In the rows, 128 means zero.
One turn or mirror swaps these rows in pairs. Which row does each one swap with?
niri: [143 106 139 116 148  99 139 105 132 126  81 149 126 116 111 111]
Labus: [143 129 112 141 115 133 141 114 108 119 101 132 104 105  98  97]
vus: [119 119 116 131 134 105 138 146 124 104 126 150 123  83  95  93]
tobem: [146  95 108 112 161  83 129 138 114 129 143 146 110 115 103  90]
zilo: [135 124 103 135 112 138 137 113 102 129  94 131 111 106 106  96]
kuf: [147 108 126 110 151 130 145 119  91 155  99 138 121 106 117 126]
rifid: [174 129  94 110 127 109 123 131 116 112 143 133 135 101 118 119]
Dako: [144 111 137 102 146 131 141 127  97 147 106 145 120  96 125 126]
tapi: [135 114  73  98 160  98 115 128 105 114 144 140 113 114 109 105]
Lopa: [146 104 102 105  95  84 145 127 101 113 109 147 129 123  93 119]
Rimo: [131 129  95 124 127 108 125 146 147 118  95 143 143 107 107 104]
rir: [111 127 115 115 139 105 149 135 109 157 121 142 126 134 117 135]
mufam: [132 110 133 105 133 101 140 111 128 115  81 160 114 121 121 109]
Fisef: [142 125  97 130 135 105  92 145 109 118 114 136 142 128 112 129]
sono: [135 132  91 142 129 110  94 147 111 116 115 134 125 117 127 123]
Zesi: [119 129 101 119 141 113 149 132 111 153 113 141 117 137 122 140]
Gazar: [136 107 136 103 133 104 134 115 128 108  88 155 113 123 120 104]
Zuzen: [132 130  90 130 120 109  89 144 114 118 107 140 129 111 122 118]
sevu: [122 104 106 117 136 107 133 141 129 101 138 155 126  77  98 108]
sote: [127 101 110 117 136 104 127 134 123  98 136 158 130  75  97 112]
Nago: [132  92  94 104 135 100 122 126 107 115 141 150 130  77 104 134]
vut: [143 101 136 106 149  96 139 103 128 126  86 148 131 113  98 117]
nilag: [139  98 105 120 168  89 132 139 112 130 142 143 108 126 100  95]
ses: [150 125 127 106 134 114 138 143 115 118 130 159  82 119 116 112]
Vimi: [153 126 125 111 130 106 136 154 115 127 137 156  89 123 120 111]
Bupin: [126 100 116 111 148  94 114 140  75 129 103 145 110 105  87 103]
remo: [157 103 125 110 154  96 125 109 114 131  95 132 149 124  91 128]
repir: [156  93 119 130 123  95 149 125  93 140 126 132 135 118  83 101]
Zabig: [148 110 106 126 136  90 139  95  88 121 125 125 133 133 125 120]
luk: [135 138  99 133 107 115 138 106 104 114 121 140 112 106  83 109]
fefoz: [152  81  95  92 127 103 108 126 101 129 116 161 103 107 105 102]
Vebe: [111 107 133 119 147 104 141 137 115 135 106 161 127 106 143 118]
pegu: [119 100  99 103 137  95 126 116 101 135 136 153 130 102 122 152]
Zazuv: [146 113 104 127 140  91 143  92  93 121 117 124 135 133 122 112]
gafi: [173 121  96 112 118 118 117 149 123 115 130 141 129  89 108 124]
roko: [114 117  94 117 140 100 141 125 100 154 117 143 126 119 117 148]
mup: [141  87  93 123 118 107 137  93 108 122 109 137 133 121 115  94]
mipa: [143 128 133 108 141 106 118 125  91 119 125 163  87 128 107 112]
rada: [149 123 106 120 151  98 103 125 113 127 110 127 150 124  89 131]
tib: [131 129 126 112 143 106 143 144 116 154 116 151  99 133 127 123]
beveb: [140  88  86 129 119 104 132  92 112 115 108 140 126 124 120 101]
pove: [133 130  92 140 108 131 113 140 116 117 111 137 123 106 119 103]
mag: [136 117  75  99 159  98 115 125 101 121 141 132 110 116  99 108]
Vipo: [146 117 111 105 163 127 135 107  90 153 112 133 121 103 121 120]
sut: [169 130 103 109 117 120 123 146 132 119 119 133 129  87 105 121]
Kubog: [118 118 115 130 135 101 145 140 128 107 123 146 115  82  92  96]

Fisef pairs with roko
pove pairs with tib
remo pairs with Nago
rifid pairs with Vipo

